One turning vector, and how many steps it has turned
The counts run from 0 to 393.
[ 22 -39  12 -26   6  11   7 -26 -18  -9  -6   8  -8  -8  -7  18 -11  18
   6  13 -21  19  -3  -4   1   1  31  -9 -21   2   4   0 -35  -5  30  -5
   7  -6  18]
173
[ -1  -2   0  -2 -12  -4 -18   8  -1  -7  10  17 -18  15 -11   1   9 -17
 -37   8  10  13  16  10  -9 -10   6 -11 -36 -11 -12   8 -33  19   6  28
  13 -32  10]
260
[ 12 -21  23  17  15  24  20  -6 -13 -11  10 -15 -33 -10  12  16 -27   6
  21 -13 -23 -10   5  20  26 -10  11  -9  11  14 -12   3  -5   0  12 -22
 -20 -20  -4]
317
[  2  -8  -1  36  -2  10  -5  16  29  -4  15  12  -7  17  21 -25  26 -21
 -24 -13 -15  15  15  -1   3  -7 -12 -19 -16   6   1  15  -6  37 -25   4
  -3 -24   4]
112
[-36  -3   1   1   1   8  -5 -13 -20 -18   8 -14  19  -1  13  -5  14   7
  14  34 -34 -24  11 -16   7  22   5 -23  -5 -15 -24  19 -18 -10  23  -2
   0 -16  -3]
161
[  8  16 -10  23   3  -6 -20  14  11  -5  16 -16  -5 -14  18 -11  -4  -8
  -6 -30  21 -13 -13   5  14  -3 -36   3  21   6   8  -5  41   5 -33  -1
  -2  25 -13]
96
[ 10   7 -14 -37  12 -26 -33 -13 -30  10  -5 -11  -6 -12  -7  -2  -8  10
  21  19  -4   2  13 -18 -20  12  -8  -7  26   1 -10   0  -2  -5  35 -20
  13   7   8]
40
[ 16  -1 -21  -4  16  28 -10  -3  -1  11 -17  23 -17 -10 -20   3   8  11
 -11  -6 -16 -15  -1 -15 -20   1   9 -20  27  -5 -19 -31  28  24   4  33
  18   2  -4]
71
[-26   1  16  -8 -24  13  25 -10 -19  -3  25   0 -12  15   7  16   1  -7
  -4  36 -15 -19  32 -10   2   9  19   0 -17 -18 -17  -5 -16   0  29  -3
  25  -9  13]
22
[ 11   0 -19   0  13  33  -3 -13  -4   5  -7  14 -16 -17  -9  15   1   7
 -12  -6  -6 -27  -9 -21  -1  -2  10 -14  21  -6 -14 -42  30  14  -1  32
  26  17 -12]
70
[ -9 -20  14  19  -6  21 -14 -30 -11   0   2   8  18  11  -9  -8  37   8
   1  16 -30 -13  -9 -23   2  41   5  -6  -8  -9 -10   5   0  -6  38   9
  10  22  10]
158
[ -9  33 -12  18 -20 -20 -22   2  -3  -2  10   9  -4  26  -8 -38  20 -13
 -26 -18   7   6   5   5 -11  18 -14  -5  -1 -16  -9  -2  31  13   5  20
  18  22   1]
245
[  8  14  -5  23  12  -2 -26  13  19   9   5  -2  -2  -9   8 -16   1 -13
  -5 -35  15  -6 -20  11   6   1 -37   4  28  12  13   3  46  19 -24   8
 -18  23 -14]
97
[ 20  25 -30 -34   6  -6   7   3   4   1 -22  16   2  -8  29  -5 -10 -13
  -2 -10  -2   3  15 -12   3 -15  32 -16  25   5  26 -22  11  16 -10  27
   8  -5  11]
220
[ 34 -22 -30 -30  10  -4 -12  20   2  -8   8   4 -18 -24 -11   9 -33   1
  -3 -11  21  27  -3  30  -7 -21  -3   7   2   6   7  -9  -5  29 -24   9
  -6  -7  -9]
87
[  3   6  10  20  -7  10 -34   9  -5  -1   9  -2  -7  -7 -19   8  10 -20
 -32 -18 -18  -7   5  19  17  28 -23  21  -2  -3   6 -12 -13  13  24  31
 -18 -19  12]
124
[  0  39  -7  -7  16  15  20  13   5   0  -4  -7  -2  -4  17  12  -6  -9
  -4 -19 -18 -23   5 -14  -4 -14   3  -9  45  11   5 -32  25  16   3  23
  -4   3   6]
217
[ -9 -27  26 -16  15  37  27 -20  -6   4   6   5   2  -7  20  38  -9   4
  15  31 -15 -24   5 -14  17 -10  20  -1  -4  11  11   2 -23   4  11 -12
  -1  -1   9]
169
[ 16   4 -26  -9  24  16 -14   1  -4  -2 -20  13 -16 -12 -20  -5   4  11
  -6  -2 -20  -9   6  -9 -21  -2  23 -28  23  -2 -25 -22  22  22  12  31
  10 -16  -8]
72
[ 26 -30   2 -14  26  -1  14   4   8  -8   5 -13  -4 -39  11  19 -33   9
  22  -3  -4  19 -14   9  14 -12   5 -19  11  21  10  11 -26  -1   2  -6
 -37 -14  -1]
321
[ -8   5  10   0 -33 -38 -12  -2  -9 -12  26 -18  25  13   5 -25   5   1
 -12   1  -4  27  -4  -7 -14  37 -16  -8 -13 -13  -1  16 -11  -4  28   0
  -9  12  19]
6
[ -3  22  -7 -42  -8 -20  12   3 -11 -12   2  21  15  17  19   0 -21 -18
   1   1  11  34  14  18  -6 -26   7  17 -12  17  28  22  -5  11  -1   4
 -11   8  14]
374
[-15 -11   9  18  11  14 -11 -16   6 -10  12 -22   5 -24  17   7   8   9
   9  16  -4 -33 -20 -28  23  18   0 -43   0  -5 -24  15  -4 -25  -2  11
  -5  -8 -18]
302
[ 13 -21   1  -2  -7  15  40  -3  17  -3   9  15   6   3  -4   0  -4  20
 -21  -9  -9  28 -27 -23 -31 -15  17 -22   2  11  -5 -24  16  26   0  15
   7  33   2]
205
[  6  21  -6 -15 -12 -34  -1  14   7  -6  26 -12  -8   0  26  -3 -27 -14
 -15 -12  38  19  -2  12   4 -30 -19   7  -5   7  18  -1   4   5 -27  -2
   7  20   5]
235
[-10  -9  31  11  22   1 -17  -9  -2  17   5  11 -14  23  -8 -16   5 -10
  23   2  34 -13  -6  22   4   4  -3 -15  -6  11  -6  55   6  12   9 -30
 -20  -8  -2]
285
[-22   6   5   1 -13  18   6   0   7   5  20  28  -8  17  16  12   6 -30
 -29  22  30 -18  16  -1  13  -9  11   4 -32 -16   4   2  -3  22 -19  27
  22  -4   3]
256
[  6 -28   6   5  18  25  15   4 -11 -15  10 -21 -26 -20   6  19 -26   6
  25   4 -27 -15  15  15  23  -7   8  -6  13   9 -17  -3 -15  10  10 -28
 -14 -34 -11]
316
[-41  38   5 -15   4 -12  -9   2  -7 -11  21 -13  33  11  18   1   7  -9
 -20  12  19 -16 -13 -19 -10  -5 -30  -4  -4  -2  -2  14   7  -6  -4  17
   4  24   3]
389
[ 24 -25 -24 -11 -10 -14 -13  -9 -18 -21   8 -21   7 -44  -4  -4 -27  23
  18  -6  -8  25 -19  15  15  21  -3   1   8  -3   3  -7   8 -12  10   1
 -15  15 -15]
328
[ 13  11  15   2   9 -10 -34 -13   1  12 -16  21   1   4  25 -16  17 -33
   7  -3  -5  -4  16   8  33  19  -4   6   7   8  41  31 -12   2   8   6
 -21 -15  21]
132
[  2   9 -29 -21 -22 -33 -27   7   4  -4  21   5   9  -8   4 -14  -1  -8
 -25   0  32  18  -7   1  -8   7 -22  11  -7 -12   9  -9  14  13 -18  26
  18  27  -3]
241
[-13  -6  24   9  24  26  18 -16  -5   6 -14  13  10  18  13   2  20  -3
  17  12 -36 -21   9 -21   2   5  19 -27   9  13  -6  24 -13   9  30 -11
 -17 -19  14]
165
[ 16 -11 -24 -22   2   0 -18  19  -6 -15  15  -6 -20 -27 -15  13 -34   7
  -7  -9  25  19  -5  38  -1 -18  -8  13  -3  -1   2 -12   7  17 -21  10
  -1  -9 -15]
88
[  5  -8  -3   5 -14  16 -33   2   6  -8  22  -1  -1 -23   3  21   0 -20
 -37   0   1  -7   1   1  32  18 -24  24 -18  -7  15 -23 -27   6  -8  32
   3 -13  10]
122
[ 28   7 -27 -32  -5 -11  -2  12 -10  -1  -8  20 -19  15   4 -12 -11 -10
  -4 -12  -7  28  31  21 -13 -13  18  12  12  -1  18 -18  10  40  -1   3
  22  -9  13]
226
[ 16   3   2  -7  23  21  13  10   0   1  -1  10 -31  -9   1  17 -35  -9
  -1 -22  27  -8  -2  35  12 -38  12   3  12  13   6  -9  21  23 -19   8
  -4  -9  -9]
83
[ -3 -22 -28   7 -18   2  32  13   2 -32  18   3  15   1   9 -11   1   9
  -9   1 -44  38   8   5 -22  -5   7 -10 -11   7 -20  -2  -7  26   1   2
 -10  -3  -7]
347
[  3 -27  18  -8  10 -14 -18 -23   3  11   5  13  -5  12  12 -10   2  -6
  14  19  42   8 -10   2  11  -3   5 -28 -22   0  -1  57 -11   0 -13 -22
  -5  -1  -5]
287
[  6  10 -16   1 -10  -4  21   3  15 -21  14 -13  19 -27  39  14  -9 -12
 -28   1 -24  13  -1 -25   8 -18 -10 -13   4  19  14 -23 -18  -5 -12  33
  -5  16  11]
355
[  4   0  11 -41   7  -7  -6  -9 -15  13  10 -12  -2 -28 -12  38 -21   8
  -2  27  13 -12  -8 -14  -8  -4  -9  15  11   3   2 -18 -22  -4  38   4
   7  18  13]
35
[-10 -27  16   6 -21   4 -12 -11 -18 -11  29  -5  -3  10   8  -2  -4 -10
   6  21   8   5  14  22  28  18 -19  29 -35 -11   6  24 -20   1   7 -30
   8   2  -2]
142
[ 11 -51  13   9  -1   4 -23 -16  10   6  14  14  -3  -1 -19  -9  14  18
  -3  14  17  17 -29  -8  -7  22  -4 -23 -29  -8 -18  32 -12   8   4  -6
   9   7  -7]
293
[-17  34   9  26  -4   8  -1  -2  13   9   9  25  -1  37  26 -22  28 -26
 -26  -4  14 -23  16 -11   4  -5  -2 -12  -3  -2   3  13  23  17 -13  15
  13  10   4]
251
